A state moves one step at a time under one of 8 hidden systems, and each row is a state written as 20 numbers. Each run below is a few steps of one system.
fid, path 1:
9	-29	-14	-19	21	-6	-20	-9	-15	1	-5	-19	7	-9	6	-8	11	-17	21	-15
12	6	-16	-20	-9	7	-18	-11	8	-1	31	-9	11	-4	2	11	14	0	12	32
-11	5	-7	-12	5	8	2	-18	-11	51	8	-4	-6	9	-3	3	-13	-2	0	17
-3	15	12	-15	-16	11	5	-19	35	18	-8	10	4	21	-6	-3	-11	-2	5	-15
-6	14	13	11	22	20	22	12	24	2	-7	20	9	6	0	8	-12	9	-15	3
-4	-11	25	4	23	-23	13	1	-1	-18	-4	12	8	11	16	-4	-17	6	-11	-18
6	-7	3	19	-12	-33	4	1	0	-36	5	1	-6	0	5	7	-4	17	-12	7
3	-13	-2	26	-18	-19	1	12	-27	0	-11	-21	-14	-14	-10	-5	-2	12	1	1
12	-19	-10	10	-21	11	-8	7	-1	-6	-7	-21	-10	-14	-17	-4	10	-16	24	-16
mekes, path 2 (9 x 20):
19	-65	-45	-8	51	-18	-23	-32	-1	5	21	-24	-4	-4	4	25	-8	-13	27	15
35	14	51	-23	-34	-15	-2	-4	21	9	37	-22	42	18	-28	-34	-9	29	4	19
-13	-11	-32	15	-10	27	7	-12	20	8	60	6	-30	11	-1	52	-16	-28	25	27
6	14	29	-8	40	21	14	-2	45	53	-9	3	29	36	-24	-22	-27	12	-6	-17
-21	24	14	17	-12	10	11	9	39	-41	14	15	9	4	53	55	-6	3	24	-6
6	-35	-7	12	68	-34	10	-24	11	17	-30	2	9	9	8	11	-33	34	-21	11
5	-4	44	10	-62	-49	7	-13	12	-35	6	-14	6	12	15	5	-20	22	18	-18
22	-62	-35	36	16	-7	10	-13	18	-11	10	-2	-36	-4	-43	14	-23	-8	-2	12
20	-6	52	16	-12	7	8	33	10	10	21	-33	23	16	-28	-34	-16	-2	28	-39
pozo, path 3:
37	-25	-13	-12	-18	32	-11	1	38	-19	43	-4	-8	11	-62	-24	11	-41	21	-14
-5	55	28	-6	7	57	11	46	5	27	43	10	26	12	-19	-21	10	-6	-10	13
-37	53	3	-38	6	9	-20	-8	7	13	13	11	15	37	57	10	14	-21	18	-34
-16	41	-23	-32	-7	-13	-9	-43	14	10	-47	32	1	1	29	15	11	29	-35	29
-19	-32	18	-17	-39	-29	30	-37	-41	-16	-33	28	-29	-32	22	9	-19	-4	-15	12
26	-63	7	0	5	-17	24	-20	14	-44	-10	30	-23	-5	-46	-25	-19	-19	-24	-15
13	0	27	42	5	12	24	60	-3	-45	31	10	-4	1	-38	-29	0	-6	-22	-15
-17	32	-24	29	37	17	-22	52	-4	-2	17	-9	-8	33	2	-13	25	-26	5	-54
-8	61	-40	-5	-3	13	-46	22	-6	15	-37	-21	13	-6	18	-5	53	16	1	-5
mekes, path 4, 9 rows:
0	-24	-10	-15	-2	-16	-7	-36	21	-8	16	-2	-3	12	22	31	-14	-11	25	0
22	-10	24	2	4	-5	20	-11	28	6	7	7	13	7	-28	-10	-25	23	-17	23
-14	-9	16	21	-17	0	18	2	9	-4	31	-1	-13	16	11	24	-25	-15	23	-14
13	-11	-8	18	41	-1	2	3	37	-1	-3	5	4	25	-21	-4	-12	6	-10	-15
-1	10	21	28	-9	-9	2	21	14	-12	7	-23	18	3	21	18	-7	21	23	-9
14	-33	-27	6	27	-19	-16	-21	18	-3	-1	-15	1	3	4	18	-7	5	14	2
24	-8	31	-2	-22	-14	3	-4	15	2	11	-20	24	-1	-12	-9	-12	23	12	11
3	-27	-10	3	-4	7	5	-12	14	-4	39	-3	-13	5	-6	24	-15	-20	22	10
12	3	21	0	20	10	9	6	26	22	19	-2	17	25	-23	-15	-17	7	-3	-3
nefi, path 5 (9 x 20):
17	-33	22	-46	4	-25	-8	-30	-33	16	-3	-25	31	-26	17	-11	-6	10	18	24
32	-22	-11	-28	-9	3	-9	-37	53	-23	37	9	6	12	-26	6	-4	-8	8	23
-5	7	22	8	-15	5	23	-1	0	48	47	-2	-10	34	-37	-16	-33	-2	-9	11
-26	7	16	23	-10	5	8	4	25	13	7	-8	-9	35	24	23	-24	-17	36	-51
-9	27	-4	39	44	13	6	27	27	18	-33	-3	17	5	16	21	-6	30	-7	-4
1	-28	12	13	25	-42	7	-4	-23	-18	-32	-10	13	-23	36	15	-13	33	-5	9
34	-42	-39	6	8	-33	-20	-25	13	-30	-14	-10	-11	-11	-26	-1	7	14	-10	17
25	-20	-1	17	-46	-7	-1	6	-19	4	29	-27	-17	-13	-49	-18	-1	1	4	22
1	-13	-8	6	-12	32	-10	17	-3	13	40	-27	-10	4	-12	4	4	-41	49	-23
nefi, path 6 (9 x 20):
-8	4	2	20	-16	-23	-12	5	-7	12	-4	-30	-3	14	14	5	-6	8	23	-26
3	1	-21	20	11	18	-7	9	19	4	-15	-14	6	-18	9	31	6	12	16	15
15	-20	13	-8	20	-10	-1	0	-17	12	-4	-21	23	-19	3	-6	-5	16	6	18
19	-25	-7	-10	3	-17	-9	-18	16	-23	27	-6	6	5	-3	8	-3	-1	11	12
6	4	-10	7	-6	-4	-3	-5	5	27	29	-12	-8	20	-27	-6	-9	5	-4	15
-11	2	11	12	-23	4	3	0	5	20	11	-18	-4	13	10	15	-15	-7	30	-16
-1	6	-3	13	29	21	0	10	26	19	-12	-8	14	2	8	17	-5	9	14	-4
3	-9	21	5	23	-19	8	1	-3	-3	-3	-7	22	-5	20	8	-14	25	-2	13
12	-26	-20	5	15	-31	-9	-23	11	-12	2	-2	-7	8	-3	10	-9	10	-6	9
dodak, path 7:
5	-16	-29	38	-24	-16	-5	-12	16	4	13	-22	-24	4	-7	37	-14	13	17	18
16	-11	7	27	-22	-2	1	5	6	40	8	-39	-2	7	-36	-8	-20	16	18	2
22	-22	18	11	0	28	8	15	27	0	39	-23	18	-4	-18	10	-12	-10	37	4
11	-6	13	-6	30	-19	-7	-3	12	10	51	-19	29	25	9	6	-17	14	12	15
-3	13	6	-4	-31	-20	-11	-21	18	1	25	-19	13	10	33	35	-8	19	28	17
3	-2	-22	14	-10	-3	-2	-30	34	40	-10	-14	-7	11	-8	30	-21	24	11	25
10	-17	34	20	-17	11	25	-1	22	31	-17	-20	11	-8	-14	8	-34	19	23	0
15	-40	19	23	27	1	20	4	36	-15	20	-6	9	7	-8	16	-31	0	18	-8
0	-2	22	26	5	-42	2	7	3	-11	40	-18	9	34	14	8	-24	20	7	-9
dodak, path 8 (9 x 20):
-18	-19	15	2	-28	-15	17	-24	18	-34	-6	18	-15	2	36	35	-20	-14	21	-22
-2	11	-22	39	15	-28	0	-5	26	14	-22	2	-20	39	-20	-2	-16	24	-27	-16
-18	4	19	45	-30	19	17	39	-16	5	-9	-20	-14	-13	6	12	-6	-7	27	-27
22	-33	-35	24	52	2	-21	20	7	-6	8	-26	0	2	-21	-3	8	-7	13	-12
10	11	25	6	-15	-21	-8	30	-38	-15	37	-30	24	-14	10	-13	13	21	4	22
11	-20	-40	-21	-16	-3	-23	-30	1	-8	39	-7	-15	-4	-4	20	11	-19	19	29
12	30	13	-24	-29	-1	-7	-17	6	45	4	-10	15	14	-27	-25	-2	23	-12	25
-3	-5	18	-23	-12	53	21	-13	32	12	4	17	8	-15	4	23	-13	-24	28	8
5	-4	20	-17	54	-14	7	-16	26	18	-12	10	30	27	9	-7	-24	18	-14	-8
fid, path 9, 9 rows:
13	-3	1	-25	76	26	-10	10	14	27	-27	1	35	7	-10	-32	8	-6	-6	-25
-9	5	26	-33	11	-4	6	-13	17	-39	49	21	29	7	56	31	-4	-8	14	15
-5	1	-23	9	20	-51	3	-31	-15	22	2	15	-19	22	-7	2	-21	36	-52	40
-5	12	49	8	-79	-19	18	-10	0	16	-24	-15	-2	3	-2	-8	-21	20	15	-17
9	-24	-16	45	1	42	28	21	33	-16	-33	19	-28	-22	-45	6	-6	-13	-11	-8
14	-9	33	2	42	6	-5	52	-20	-21	19	-21	35	-1	2	-38	12	-11	12	-38
-12	-11	-41	6	13	-23	-20	-4	-10	-49	51	5	-20	9	37	38	14	-22	12	6
3	25	-34	-2	-7	-44	-42	-15	-30	41	-16	-37	3	8	3	-12	17	39	-11	23
-7	-5	3	-15	-63	31	5	-30	14	28	-38	-13	-6	-33	10	29	-4	-9	42	6
pozo, path 10:
-16	28	-10	-24	4	5	-24	21	-35	-30	-33	7	9	-25	41	-12	47	-15	-3	-24
1	-5	-56	-33	5	0	-27	-21	-26	-25	-11	19	-20	-27	6	1	39	-20	-19	25
10	-10	-4	-32	-42	-4	-2	-12	-49	-4	15	9	-20	-22	-35	-36	16	-18	-24	27
5	-8	5	-22	-39	33	10	-6	9	-12	34	25	-25	9	-43	-24	3	-50	2	-15
-4	43	29	-22	2	47	16	23	22	2	11	37	14	17	-23	-34	10	-20	-23	-14
-36	53	11	-24	5	16	-1	14	1	-25	3	38	6	17	47	2	21	-20	-10	-27
-24	30	-32	-27	14	-19	-12	-23	-12	-12	-42	40	-14	7	27	-3	23	4	-44	0
-11	-11	-7	-10	-45	-26	7	-19	-42	-33	-38	24	-35	-31	3	-9	12	-5	-29	6
14	-47	-12	-4	-9	11	15	-5	-12	-31	-15	27	-37	-21	-47	-28	4	-39	-18	-14
fenor, path 11:
6	0	-14	-16	10	-36	-23	-18	-1	-20	14	-2	5	19	14	-4	9	5	-6	-1
-5	24	-3	11	-15	-7	-2	0	-8	18	1	-13	7	-6	11	16	-1	30	-4	33
-7	-11	-12	7	-23	10	2	-11	-2	19	-35	-6	-19	-13	-4	9	-4	-9	15	-11
22	-17	9	-3	3	22	7	6	25	-7	-8	1	9	-9	-31	-16	0	-7	3	-6
0	-20	15	-9	29	0	8	6	-11	-8	36	3	9	5	7	-3	-10	-16	6	-3
-5	11	-3	-4	7	-37	-11	-14	-3	3	16	0	0	31	12	-3	-7	13	-13	-2
-13	30	-4	19	-20	0	0	2	11	14	-12	-6	0	2	17	23	0	23	2	11
-3	-9	-12	13	-2	17	1	4	5	3	-46	-3	-9	-21	-2	7	5	-4	9	-16
24	-27	15	-9	6	10	4	9	6	-28	-3	0	13	-21	-15	-15	6	-8	5	-4
pume, path 12:
-22	-21	9	13	40	0	18	5	-10	6	3	4	-1	2	31	25	-24	-8	10	-9
1	10	-4	8	-6	-38	-17	-8	10	-21	-30	-9	7	8	24	5	6	26	-2	-16
0	-13	-18	28	-21	-6	6	-1	-14	0	-3	-11	-19	-24	-5	23	-5	14	0	32
14	-29	-1	-4	-9	-13	-10	-5	-23	12	-16	-24	-6	-9	-22	-26	2	-10	12	-19
28	-7	-5	3	1	19	-11	17	24	-20	23	-13	14	-7	-24	-6	13	-4	14	5
-3	0	-8	-4	40	3	-9	8	-11	22	36	-11	11	17	7	-1	-2	-9	6	3
-9	35	-1	-17	-13	-1	-19	-9	14	12	5	-9	15	16	26	10	11	6	16	-3
-11	10	-14	-2	-5	18	7	-17	13	35	-20	8	-7	-6	1	22	-10	9	-2	25
4	-18	31	-14	-9	-1	19	-18	6	14	-30	2	9	-10	-2	-8	-21	6	5	-7
sel, path 13:
-12	-5	16	-8	-28	-2	20	-25	2	20	17	10	-13	12	-1	11	-26	-7	3	8
6	5	18	10	0	1	15	-1	34	5	-13	11	2	23	-23	-13	-19	10	-14	-16
-15	5	14	23	22	10	18	28	5	-18	2	15	0	5	16	10	-7	-6	-2	-21
-1	-16	-10	-1	42	-22	-13	0	-8	-11	-10	-8	8	6	25	3	2	2	5	-18
7	-7	-17	15	-9	-25	-14	5	-18	-17	-9	-22	-1	-19	12	10	12	21	3	15
1	-25	-11	4	-18	-5	1	-11	-29	23	-1	-17	-20	-17	-15	0	-8	-4	6	16
21	-10	12	0	-19	17	4	5	8	13	8	-13	2	-6	-41	-22	-3	-5	7	4
2	8	-2	2	9	36	5	16	19	4	33	7	1	10	-15	1	2	-20	7	0
-6	26	-1	-14	24	5	-15	2	18	11	21	-2	20	26	18	5	5	0	8	-8
fenor, path 14, 9 rows:
-16	-1	38	-6	-37	-5	26	-4	6	-38	56	27	-14	24	14	10	-21	-28	8	-16
-16	32	-38	40	39	-11	-7	23	6	10	8	14	-25	43	-15	-4	1	9	-43	-8
-20	53	20	6	-33	9	-15	36	-8	-18	-16	-15	19	-7	44	3	30	5	23	-31
8	-16	-65	-7	26	12	-25	-8	0	-28	-35	10	-14	-36	5	17	38	-10	-9	19
23	-9	37	-28	-24	-3	2	12	-48	1	-4	-17	24	-41	-18	-42	13	12	-8	27
-3	-32	-20	-22	-31	3	6	-38	-10	2	50	16	-37	3	-16	15	-14	-38	7	25
0	32	10	7	2	9	6	9	6	61	14	-3	-1	43	-47	-39	-15	8	-23	-6
-30	32	12	-16	-3	39	2	0	34	5	12	13	8	22	40	27	0	-32	34	-35
0	12	-23	-13	71	-2	-13	-1	15	-1	-50	24	18	5	12	-11	15	15	-35	-7
sel, path 15, 9 rows:
4	-8	11	-10	23	-6	-3	9	-2	-10	16	7	4	24	-11	-29	0	-20	-5	-33
-3	24	-26	14	11	-3	-22	24	1	-26	4	-3	-3	8	10	0	27	0	-5	-13
-19	14	-18	-10	4	-5	-18	-1	-34	22	-14	-13	-2	-8	27	5	15	-1	6	0
11	-6	-2	-20	-30	4	-9	-18	-2	3	-32	-10	4	-27	-3	-4	12	5	9	10
6	-10	6	-16	-14	23	19	-11	-2	0	7	22	-7	-20	-21	-5	-3	-9	-15	30
4	2	22	-20	-6	0	9	-6	9	-9	34	18	3	22	-16	-21	-8	-14	-10	-6
-10	30	-10	10	4	-3	-7	9	20	-12	10	15	-9	34	1	-3	5	-2	-14	-21
-24	27	-1	5	13	-5	-5	11	-14	11	-25	1	2	8	30	2	7	5	-4	-23
-2	-12	-5	-8	0	-4	-6	-7	-8	-12	-47	-2	3	-28	23	5	10	3	7	-9
pume, path 16 (9 x 20):
-20	20	2	-8	-10	2	15	-22	-5	39	-26	15	-5	-1	12	13	-15	18	-17	24
1	-21	26	-12	-31	0	25	-25	10	-4	-36	16	-8	-15	-6	-2	-19	-2	0	-7
17	-34	11	22	13	-7	23	3	19	-27	-7	16	-10	2	-31	-10	-20	1	-18	-10
-2	-10	17	30	10	-26	6	29	-13	-32	30	-9	-3	16	5	-5	-9	-3	1	-24
-14	18	-35	28	2	-11	-25	24	-14	-16	7	-14	-17	10	16	11	24	-5	6	-18
-5	24	-21	2	-8	11	-20	19	-34	19	-20	-22	3	-27	9	-2	30	9	3	16
15	-15	-10	-40	-4	22	-11	-17	-14	4	-15	-2	12	-38	-2	-7	21	-12	10	24
27	-14	7	-39	13	-1	-2	-25	13	3	19	10	19	3	-25	-23	-3	2	-16	27
-1	5	20	-14	-11	-4	11	-15	17	4	54	13	0	36	-9	-2	-21	-10	-2	3

Which system made each run below?
path 17, 2 rows:
1	-14	22	-6	-24	-28	9	-10	-31	11	-16	-3	-10	0	-17	-32	-12	2	-13	-13
10	-18	-4	17	-17	19	11	4	35	-33	0	10	-15	-5	-20	11	-2	-20	12	-17

pozo
path 18, 2 rows:
-10	-1	1	22	13	-6	-5	25	-17	8	10	-19	-5	15	3	-7	-3	-9	12	-30
8	18	-25	11	1	6	-24	10	20	4	-17	-19	7	2	-2	4	18	11	11	-7

pozo
path 19:
6	-40	-22	-11	-20	-6	-15	-17	-18	-11	53	-17	-23	0	-5	11	1	-41	36	1
19	18	-14	-1	12	-8	-25	-3	9	52	27	-29	11	35	-39	-28	-1	20	-6	12

fenor
path 20, 2 rows:
3	-17	-37	-17	4	-31	-20	-12	-40	-39	7	20	-33	1	-14	-29	25	-25	-33	-5
7	12	-18	8	-51	10	-4	15	-21	-14	7	10	-37	-7	-53	-35	24	-19	-26	2

pozo
path 21:
6	-22	-1	-12	2	58	7	5	22	-11	-30	3	12	-49	9	23	13	-26	37	-4
22	-18	3	-45	45	3	-1	-21	6	-9	32	17	34	-14	5	2	0	6	-15	54

sel
path 22:
22	-5	1	6	-13	-45	-19	-2	18	-63	8	-7	11	7	12	0	11	18	2	-12
-12	-5	-37	43	21	6	9	16	-17	19	6	2	-35	-1	-21	13	-7	2	-22	21

pozo
path 23:
-14	-8	-36	-4	-12	-40	-19	-41	-8	5	7	-3	-27	19	21	25	-6	-1	4	6
13	25	-2	2	-37	1	-11	-10	16	35	-36	-22	10	-8	-18	-6	6	36	0	18

fid
path 24, 2 rows:
1	12	-28	-16	24	-18	-20	-11	-14	10	22	2	5	9	6	-1	10	13	-23	35
-7	13	9	-27	-50	1	-3	-21	-13	12	-14	-5	0	-17	12	1	8	0	12	12

dodak
path 25:
20	-3	39	31	-17	-10	0	40	-3	-13	-3	-38	24	-7	-11	-22	0	19	20	-26
3	-29	-46	19	37	14	-17	12	5	-20	20	-13	-11	-12	11	34	13	-23	28	-1

pume
path 26:
-4	40	2	-17	7	-5	-23	9	-12	19	-12	-16	30	2	22	-14	23	21	-2	4
-12	1	-15	-12	-34	13	-3	-21	4	-9	-26	7	-12	-25	24	29	10	-11	19	5

sel
path 27, 2 rows:
-5	11	34	-20	-41	18	16	-8	-7	17	12	-2	13	-19	10	8	-9	2	14	25
0	-18	-11	0	15	16	19	-14	15	17	-4	28	-25	13	-37	-11	-17	-19	-23	0

fid
path 28:
9	3	-16	-8	-15	-20	-1	-16	16	-46	18	35	-20	15	-20	-11	9	-4	-37	10
-15	7	9	42	-12	7	21	27	-26	38	-2	-11	-20	1	-22	-6	-19	9	-11	2

mekes
path 29, 2 rows:
-1	21	0	11	-12	-66	-4	-23	-5	11	-2	7	-15	47	-18	-28	-16	38	-50	3
-28	42	10	42	-56	32	19	23	22	4	2	0	-14	-5	19	45	-7	7	22	6

fenor
